rotation steps, each row followed by its count of steps:
The counts run from 0 to 1419.
[141  98 117  88 131  87 122 154 117  50 118 134 145 105 124 136 136 157
 106 145 124 112 103 111 167 101 106 129  54 163 119 143 157 130 149 104
  84 110 106 129 116  97 130 160 123 114 114 167 117  96 142]
585
[119 125 151 101 174  89 140 103 130  71 155 120 120 147 123 115 139 169
 109 161 132 147 108 108 174 146 133 114  97 131 142 125 156 149 112 104
 102 153 134 174 143 152 137 142 177  93 153 185 113 100 140]
777
[133 116 145  73 146 157 143  81 146  93 151 134 114 116 145 140 110 146
 120 161  91 178  82 138 169 131 135 119  94 140 124 112 132 118 108  91
 124 137  93 161 109 170 126 151 180  84 141 162 150 109 129]
411
[123  89 144 112 143  89 118 153 109 107 177 139 174 115 123 183 133 157
 128 133 104 114 103 139 173 124  88  95 126 137 114 153 131 105 163  91
 100 163 114 123 110 124 156 115 185 109 136 128 102 120 162]
1015
[ 97 107 154  72 129 141  99 145 126  81 163 147 121 124 104 152 148 158
 152 172 108 143  84 126 166 145 160 136  85 160  87 116 127 137 116 108
 117 167 103 128 127 127 140 136 178 100 157 178 104 110 144]
343
[159 130 144 103  93 140 134 145 163 112 134 141 163 122 125 134  86 148
  99 129  77 167 114  99 148 122 143 133 107 164 137 109 196 116 130 106
  83 119 102  64 122 131 151 167 157 131 129 135 104  93 145]
604
[108 122 143  93 114 128 125 176 128  96 146 157 151 133 110 132 120 145
 128 143 103 142  94  98 162 110 164 131  87 175 135 124 184 126 136 119
  98 136  93  90 151 117 164 149 140 117 130 180  96  77 146]
20
[174 131 128 128 116 100 134 123 134 112 150 116 177 113 129 121 101 147
  76 136  93 118 136 111 156 114  97 109 130 145 156 132 193  98 150  81
  70 121 124  91 112 146 148 153 183 140 125 113 113  89 139]
369
[180 126 112 118 137  89 131  99 128  94 132 114 166 107 128  91 121 133
  71 155 104 100 131 121 169 102  89 121 105 143 138 143 178  99 140  81
  75 105 129 139 113 151 139 167 155 135 121 130 132  81 132]
821
[114 124 115 127 114 115 149 153 110  99 169 123 185 130 129 155 107 172
  80 130 116  94 135 140 160 128  94 100 106 149 153 151 129 111 169  83
  96 152 116 108  99 127 156 115 180 110 114 129 103 138 154]
1336
[124 111 141 106 116 161 139 133 119 122 183 129 155 128 145 176  94 158
 104 146  85 147 114 144 155 127 107 104 134 139 148 124 136 103 148  75
  98 162  90 100  95 146 145 117 210 109 129 124 123 124 143]
999
[161 143 126 141 118  86 159 108 156 104 150 121 199 121  96 104 112 144
  57 130 106 112 163 112 151 156 111 111 107 139 155 121 177 121 143 110
 103 125 138 124 132 160 162 142 170 112 125 125  98 105 159]
186
[157 129 124 109 117  85 158 123 146  60 114 118 128 133 133 131 107 190
  70 126 129 139 124  97 156 151 102 122  77 141 148 133 161 126 134 102
  77 137 136 107  96 122 135 171 159 111 120 142 120 122 152]
266
[120 118 135 112 130  85 123 172 120  93 145 157 174 136 109 134 131 150
 116 130 121 122  91  97 168 107 145 121  86 173 137 140 183 124 150 120
  96 133 111 100 155 112 173 158 127 112 127 178  88  89 159]
137
[138  91 145  70 118 145  95 144 117 101 157 147 136  95 122 179 125 152
 146 154  81 136  79 139 164 113 113 122 110 151  84 130 125 101 141  84
  96 142  88 102 100 118 133 133 179 114 138 129 120 114 140]
1250
[123 153 142 126 134  78 161 102 135 117 164 139 133 152 117 143 115 171
  91 134 133 127  84 104 185 150 120 100 126 142 160 154 149  91 132 101
 106 178 147 135 120 153 160 172 179  97 130 168 111 122 160]
259
[120  85 150 102 147 107 101 143 103 106 188 140 172 102 112 172 147 144
 138 152  99 104 109 149 165 124 103 103 121 139  97 131 129 117 154  82
 101 151 112 132 117 136 148 104 197 109 150 128 102 116 148]
562
[180 117 116 107 121 108 133  81 141  81 142 108 160 100 126 118 118 155
  71 158 109  99 132 136 160 135  80 122 102 131 117 139 122  97 143  75
  94 129 140 146  75 147 119 145 183 112 126 104 131 129 134]
499
[108 106 134  82 102 140 127 145 155  73 138 149 157 103 108 173 118 169
 118 136 104 154 102 131 152 144 140 131  54 154  92 119 112 134 131 112
 133 147  85 119 105 114 138 129 159  80 133 154 106 144 160]
1301
[120 113 146 111 173  71 111 113 113  79 164 124 151 128  96 102 163 143
 118 175 130  90 115 127 176 130 121 118 100 141 118 139 151 135 130  97
 101 137 134 176 144 155 140 130 175 107 158 173 102  83 141]
893
[155 109 125  78 101 138 108 127 159  71 116 136 165  85  95 109 126 134
 102 164  89 132 120 120 150 128 138 147  56 169  84 110 150 127 122 101
 100  98  93 115 107 125 123 155 142 115 137 146 117  96 125]
285
[147 141 138 120 151  86 134  73 128 124 168 130 148 131 120 104 129 134
  97 163 114  99  94 118 195 129 113 110 138 138 146 156 148  83 136  88
  97 152 143 157 118 180 151 168 183 114 134 150 137 101 143]
375
[112 105 157  77 128 157  88 132 122  97 179 143 144 111 105 144 147 145
 152 182  91 135  96 142 162 142 144 129 108 150  91 112 120 126 120  94
 116 158  96 134 123 141 133 117 195 105 161 153 105 105 137]
226
[164 119 110 105 130 121 129 107 109  93 144 108 151 117 154 123 106 151
  71 162  95  99 126 128 171 101  83 115 116 142 145 149 151  94 155  63
  73 124 116 129  86 143 121 145 180 133 114 118 145 111 126]
1136
[139 125 133  89 105 137 150 142 141  84 131 124 120 131 159 165  77 184
  90 127 106 170 104  95 154 131 122 121  98 153 148 130 169 117 134  92
  83 140 106  85  94 117 133 172 177 119 114 142 116 120 145]
918
[118 131 138 123 119 129 108 150 115 139 187 144 195 132  91 125 131 119
 113 162  87 100 111 125 171 122 140 112 142 170 130 137 159  96 154  99
 101 150 112  98 141 152 174 130 181 132 135 140  90  95 152]
239
[124 108 139 104 178  88 137  82 116  96 167 126 148 121 133 129 139 144
 110 157 119 120 110 145 189 113  97  92 107 118 141 139 132 122 128  86
 111 141 126 196 125 173 142 126 181  85 142 163 136 111 142]
762
[104 111 148 106 151  87 118 137 121  70 155 147 163 127  86 115 158 147
 123 158 132 115 112 115 164 136 149 125  71 154 109 120 156 147 123 115
 109 136 119 162 164 126 155 128 149 100 153 193  80  86 153]
775
[127 125 109 115 151  90 144 128 113  62 139 113 162 135 127  93 128 151
  68 159 127  99 133 116 174 100 110 119  72 147 158 140 173 139 136  92
  89 107 119 158 138 144 136 137 142 112 111 174 127  88 128]
1
[170 107 127 126 116  76 123 144 141 109 144 138 218  86  90 133 125 134
  96 134  97  97 133 128 151 117 105 120  89 150 101 129 168 119 162 108
  99 110 114 107 121 122 166 141 145 120 133 121  92  92 157]
503
[114 137 155 105 145 114 155  98 154  81 153 129 120 151 111 113 118 165
 101 160 128 165 121 105 165 158 151 119  93 137 154 109 168 148  95 114
 116 153 129 153 139 167 147 150 184  88 152 181 107  99 153]
207
